In the data rows, 128 means zero.
The table:
[175 100 203 175 203 111 153 164  92 105 151 203 124 181 100 115 151 143 100 120 181 143 125 132 181 158  75 188 175 156 131 117]
[143 145 132  95 141 136  53 175 151 153 164 156 145 131  95 109  81 105 131  98 136 113 129 171 105 156 161 117 137 113 149 188]
[132 105 158 132 149 137 129 153 156 119 139 149 117  75 111  68 131  92 113  89 141  53 145 181 167 188 125 107 134 151 100 181]
[125 147 127 134 139  75 122 122 145  98 124 105 167 117 164 147 119 122 139 127 115 167 153  89 143  92  98 134  98 119  68  85]
[ 98 109 164 131 143 124 181  81 131 122 113  85 125  89 147 139 175 131 171 158  68 164  95 113 115 100  85  75  95 122 141  53]
[103 115 129 149  85 127 124  75 175 147  81 111 136  53 145 145 115  75 127 156 111 124 109  95 120  81 109 119 124 127 145  92]
[ 95 203  53  53  75 175  68 161 158 136 111 107 129 109 149 175 107 127 124 188  53 111  68 136  95 161 188 124 109  53 120 125]
[115 171 109 125 109 156 103 117 132 100 115  92 119 136 171 161 153 103 122 105 105 156 103 149 164 103 122 145 119  75 111  81]
[ 53 188 141  81  92 115  85 105 181  92  68 115 151 143 139 141  85 167 120  75  89 136 171 151  89 151 151 151 107  95 139 167]
[105  95 188 147 115 103 171  53 167 188 107 100 188 125 156  95 141 113 151 134 122 134 167  75 156  68  68 122  85 158 153 109]
[ 89 132 124 120  53 100  81  85 143 158 117 137 203 120 137 125  53  98  53 136 147 115 181 134  53 120 103 203 117 149 164 175]
[ 81 143 134 136 120 132 100 107 122  75  53  53 134 119 175 203 188 145 115 103 145 149 164 125 107  85  53 158  89 124  75 107]
[127  98 149 164 147 117 145 145 117  89 137 141 111  81 103 120 127 119 125 137 161 117 156 145 171 143 124 161 147 143 129 151]
[120 181  85 122 113 143 131 120 171 132 119 119 132 203 188 124 164 147 149 125 107 203  75  85 125 115 132 136 115  85 105  95]
[131 122 147 158 145 141 127 156 136 113 181 132 107 105 107  75  92 124 137 139 158 125 117 156 137 131 167 181 171 134 134 161]
[ 75 167  98 103 100 113 109 113 111 145 103 125 131 158 131 122 143 132 156 119  85 153 147  92 100 141 153 103  92 125 122 115]
[164 158 111 129 105 161  98 137 119 125 125  68 139 167 181 111 129 171 107  53  75 171  85 127 175 109 141  92 120  81  95 122]
[ 85 151 136 115 125  92 113  89 113  95 141  81 171 145 161 181 149 134 153  95 100 181 149 175 119 125 131 127  53 107  98 111]
[137 137 120  89 156 134 151 181  68 141 167 167  81 171 105 127  98 175 119 151 117  92 136 188 127 167 156 137 145 139 143 119]
[145 175  81 124  68 203  89 132 203 167 105 136  95  68  81 151 134 111  98 203 103  89  53 141 129 153 203 132 203  68 132 203]
[119 131 137 111 164 145 125 147 115 129 149 129 122 149  85 119 167 156 158 145 125 132  92 153 145 149 164  85 149 117 113 153]
[117 149 100  68 122  85 119 131 161  53  98  98 158 132 151 164 145 125 167  81 113 145 139 147 117 132 143 141  81 120  81 145]
[136 141 122  98 103  89 111 100 109  85 100 124 181 151 122 188 125 161 161  85 120 161 161 131 122 129 139 120 105 111  53 136]
[100 161 115 143 171 109 136 141 134  68 171 145 115 139 115 134 158 188 141 147  92 141  89 158 136 164 129 111 141  89 117 103]
[153 139 105 100 136  95  95 109 147 124 129  89 153 164 143 113 105 164 175  92 129 158 115  81 109  98 137  53 100 129 107 120]
[147 119  92 167 124 153 149 139 129 175 203 143 103  92  98  85  68 181  89 175 134  81 120 164 188 171 145 167 143 137 161 147]
[ 92 153  95 105 117 107  92 125 125 120 122 113 141 124 136 136 136 149 181 124 119 147 105 137  75 122 181  95 127  92  89 141]
[139 129 117 113 131 164 175 188  75 103 175 153  68 113  53  98 103 153 109 181 149  95 100 203  92 203 171 147 158  98 136  89]
[ 68 127 145 109  89 139  75 115 188 149  92  95 156 122 203 167 100  68  92 107  81 131 122 167  68 105 158 153 129 100 151 158]
The rows fall into hidden groups. Groups can overlap: rows of different groups may look alike.
Some new rows, each followed by its group:
[141 120 107  75 111  81 105 129 153 117 136 103 164 175 153 153 120 100 143 100 124 139 137 119  85 124 136  89 111 131 125 139] -> m
[188  53 175 127 175  68 161  98  85 139 120 188 127 127  75  53 113 141 129  68 203 105 203 115 111 145  89  98 136 203 124 156] -> j
[129 124 113 153 132  53 139 103 141 111 145 117 149 147 134 129  89  85 188 111 143 122 175 105 113 107 111 143  75 147 103 100] -> m
[181 111  89 141 161 122 167 171  53 143 134 175  53 156 109 117 124 158 145 171 153 103 124 107 151 139 113 105 122 141 156  75] -> q
[151  68 151 181 167 158 164 158 107 131 188 164 105 153 132  89 137  81  75 141 188 107 127 109 147 134  81 175 188 188 175 132] -> j
[203  75 167 203 181 129 143 136 100 151 143 161 109 188 127 131 171 151  85 132 175 188 151  98 134 117  92 171 156 145 158 134] -> j
[161 117 153 151 134 171 117  95  81 134 127 131 113  95  92  81 181 117  81 109 127 129  81 117 131 136 127  81 161 115 109 171] -> l
[171  81 171 188 158 188 141 124  98 161 132 139  92 134 129 100 132 115  68 143 164  98  98 129 141  95 107 164 181 181 181 137] -> j
[113 113 161 137  98 125 158  92 137 156  89  75 137  85 141 149 203  95 103 149 132 109 119  68 158  89 115 109 125 153 147 113] -> b
[124 134 143 119 107 131 120 134 120 109  75 127 147  98 125 158 117 107  95 122 137 119 131 120 132 137 119 115 132 167 115 149] -> b
[156  85 125 117 188 119 156 151 103 127 131 147  75 129 119 137 161 139 147 113 167  85 134 122 149 127 100  68 131 132 137  68] -> q
[149 107  75  92 127 147 137 203 105 203 161 181  89 137 113 103  75 137 111 167 151  68 113 103  98 113 175 113 139 161 203 131] -> q
[158 125 139 145 153 151 132 149 149 137 156 134 100 103  89  92 122 109 132 131 171 120 111 139 161 119 147 156 167 171 119 164] -> j
[109 136 131 139  95 149 107 143 164 115  95 109 161 100 167 156 147  89 105 129 109 127 158 124 103  75 117 149 103 103 127 127] -> y
[134  92  68  85 119 181 203 167  89 171 158 171  85 115 117 105  95 129 136 161 139  75 141 143  81 181 149 139 153 164 188 143] -> q
[167 103 119 171 137 167 188 111 127 181 147 151  98 111 120 132 109 120 117 164 156 100 107 161 124 111 120 131 164 136 171 129] -> j
[107 164 103 107 129  98 115 127 139 107 109 122 143 141 124 171 139 136 203 115  95 137 143 100 139 175 134 125  68 105  85 105] -> m
[122 156 156 161 151 120 134 119  95  81 153 158 120 161  68 107 156 203 164 117  98 151 132 111 203 147 105 129 151 109  92 124] -> l
[111  89 181 156  81 105 147  68 124 164  85 120 175 107 158 143 111  53 134 153 131 175 188  53 153  53  95 100 113 175 167  98] -> b
